Rotation paths and how fast each direction turns (degrees a step):
Each turn is a multiple of 5 degrees from 10 to 175, or 0.
Each row of a path follows its step; steps can be skipped.
Rotation 1:
step 0: [ 16   1  20  18 -29  31  -5 -28   6  -4 -30  46  -1   6  28  13 -16 -15
  52 -15 -19  -5  17 -42   0  -3 -30  31 -30  -2   2 -24  16  -7  -3  21
 -29 -49  16   3 -15 -20]
step 3: [ 43 -11   2 -22 -11 -31 -10  44  -4  34 -18  22 -34 -31 -25  25 -11  14
  23 -10 -48   3 -24  17  16 -23  13  -6 -30  -9  33  -2  12   1  13 -16
   9 -23  21 -46  -6  21]
step 5: [-14 -24  36   5  20  15  -1 -16   8 -22  20  27   3  40  16 -25   8 -29
 -28  28   0   3  -2 -25 -21 -12  24  -3  45  35  18 -34  -6  12  43  -1
  13  34   9   7   1 -42]
step 7: [-23  17 -14   9  22 -13 -15 -32 -32  -4  -1 -35  11 -14 -26  13 -25  31
 -13  -4  18  13  -7  32   9  58   5  -5 -17  -7 -14  25 -40  11 -50  36
  15  -6 -14  28 -20  -2]
step 10: [ 13 -20 -17  46 -44  24 -11  -5 -28 -10  28 -37  42   4 -20 -26  33 -15
 -19 -34 -11 -18  18  33 -31  12   3  -9  36 -14 -41   9   6 -13 -11 -14
  10  11 -15 -14   1   4]
step 11: [-26 -18  -5 -22  -5 -11 -10  33   9 -39   6 -14   6  27  10  24  17 -20
  -9 -15 -25 -24 -42 -23  -5 -48   1 -30  34  24  19   2 -32   7 -16  -5
  -6   1 -29 -31  34  32]
step 12: [  7  28 -40   6  -1  18 -18  17  -1   6 -34  12 -36  20  11  23 -41  -5
   2  43   7   0   0 -43   9 -11   3 -21 -43 -30  27  -3   8  -2 -19 -28
  25 -20  -3 -11 -14  53]
step 14: [-29  -9  21 -34   0 -28  19  16  61   3  23  15  30   5  21 -17  17  -4
  17  20  23  16  -6 -19   1 -37  13  29  19  15 -21  32  12   6  25  31
 -23  -7  -3  28  12 -33]
Speeds:
[-18  -5   2  -3   0   7   3  -7   7  17 -16  10  -7  -1  -3 -10   4   0
  -3  -7 -11   2  20  -9  -7  -5   1  -5   6  -3 -12   0   3 -11   9   1
  -2  -4   5   5  -7  -6]	80
[ -1  11   7   4  -3   1  15  18  -2 -15  -1  -5 -24  -1  -7  -7   1   5
   3  -3   7   7  11 -10  -2   1   2   1   7   5   5  -7   3  -1  -1   2
  14   2  -6   9  12   0]	110
[  8   5  -3   2 -10   9   4   8  -8  -1  -4   7   7  17   5  14   0   9
  14  -2 -19  -9   4   3  -8   1  -4  -7  13  -8  -1  11   5  -4  -4   0
   0   4   3  -1  13  11]	40
[ -5  10 -11  -3   6  -6   1  16   5  15  -2   2   9   9   7  -7 -11   0
   4  -7  11 -10   6   5   3   3   5   7  -8  12  -8   0 -12  -2  -2 -18
   5  -1   5  11   6   9]	135
[-11  12   0  -5   4   6   3 -11 -13   5   2  -4   0 -13  10 -13  18  -4
  12   8  -2  -4  -6  -2  -4  -1  14   9  12   2   4   7  -6   5 -15  -2
   2   4   7  -6   4   2]	120
[ -6 -18  -6   0  18   7  -5  10  -5  -6  -6  -9  -8  -8  -4  -9 -12   3
   1  -8  -6  -2  -7   1  -3  -5 -13  -2   7  -6  12  18  -4   5  -7 -10
  -4   1   1  10  -6   1]	80
Rotation 2:
step 0: [ 12  42  12   2   8 -15   5  25  43  16  18 -10 -13 -15 -25  31 -30  47
  17 -23   0  10 -55 -32   7 -23 -18  -3 -18  31 -45  12   1   1   4 -47
   9   0  -3  58  50  18]
step 1: [  9  -5  -4  12 -41  18  30 -21 -17 -19  38 -20  -8  15 -13  23   5  62
  43  11 -17 -29  47 -49   8   4 -10 -36 -36  10  -9   7 -27 -20 -51 -23
 -10 -25  19  -3  29   8]
step 4: [ -2  -7  10  16 -23  -4 -11  25   7 -17   1  22   8  80 -23 -18 -41  37
  16  25   2 -17  65 -20   5  16 -13  -4 -17  17  17 -33  12  -9 -18  47
  48  13 -11  31  15  17]
step 12: [-11 -31  38 -17 -26   3  -1 -22  32 -22 -27 -22 -50 -16  15   6   2 -27
 -13  29 -59 -30   6  -7  12   8  34 -50  34 -21 -29  12  12 -22  50  -4
  11  10   7  -3 -30  35]
step 14: [ -4  14 -36 -12  53  -7  46 -23 -24  -4  49 -39 -24  26 -12  40  -5  -3
  13  17 -19   7  24  -4   5  41  31 -48 -28  27 -50  11  -6   8  -5 -31
  14 -23  12  22  -4  -1]
step 15: [ 26  -6  47 -42 -24  31  -7 -66   0  22  72   6 -11  34 -21  39  29  -8
  23  14 -12 -17   7  15  20 -28  26 -21   2  -5 -10  -7  -5  28  22   1
 -21  11 -14  -8 -23  36]
step 17: [ 39   4   5  -9   9   4 -10   0  -9 -46   9  20  27  27 -34   9 -17   2
  57  28 -24 -43  17 -49 -11   7 -15 -29   3  30 -46 -33 -19   5  -7   8
  11 -12  10  45  15 -51]
step 18: [  3 -16  -6 -48 -42 -25 -20 -45  -6  22  27   6  -3 -21 -21   2  -8  -7
  27  42  39 -25   5 -44  10 -32  -1 -53  15  12  27  23  14 -25  -4  42
  25  15  18  43   7  11]
Speeds:
[ -2 -13  -3   2  11   5  -5  -8   0  -6  -6  -7 -18   0  -4  -6  -4  -1
 -12  -2   0   4   2  14 -16   3 -11  -1  -4 -15   2  -6   0  -6   4   5
   5  -5 -19  -9  11  -2]	20
[ -5   4   3   6   4  -7  11   5   5   0  -9  14   0  10   7  -9   7  -5
 -11  -4  -4  -3  -4   5  11  -1 -11 -13  -3  -5   5  21   0  -4  16 -12
  -5  -7   0  -8  -8  -6]	25
[-18   1  -6   0   9   1  -5 -10   8   3   3   6   9   2   5   0 -11   2
  21   7   7  -6  -1  15  11   1   7   7  -8  -3  -4  13   0  -4   8   4
   3  -5  -7   9  14   8]	100
[  8   1   3  17  -3  -2 -11 -11  -1  -1 -14 -10  -4 -12  -2  -2  -8   9
   0  16   1 -13   3  -4   6  -9  -4   3  10  -1  -3   2  11  -2   4 -14
 -12  -4   6   3   7 -12]	65
[ -4   8  -3 -11   2  -3   5   4   9   1  -5   0  -1  -5   1  -8  11 -16
 -10   8  -4  -4  14  15   8   2  13   3   1 -11  -5 -18  -2  -1  -5 -14
  -9   5   5   9   7   2]	20
[  8   3  19  -6   2   0   2   6  -5  -4  16   7  -8  -3  -7  -4   5   2
  -1  13   1  -4 -14   2  -1   5  -3  11  14  -8   8   5  -8   4  17   0
   5  14   0   8  10   1]	140
[ -1   6  -3  -9 -10  14  15 -10 -11   4   0   4   3  -7  -9   9  -9   7
 -14  -1  -6  16   4  -1  11   3   0   8   3   4  -4   2  -4  -1   8  -8
   2 -14   3 -10  14   6]	55
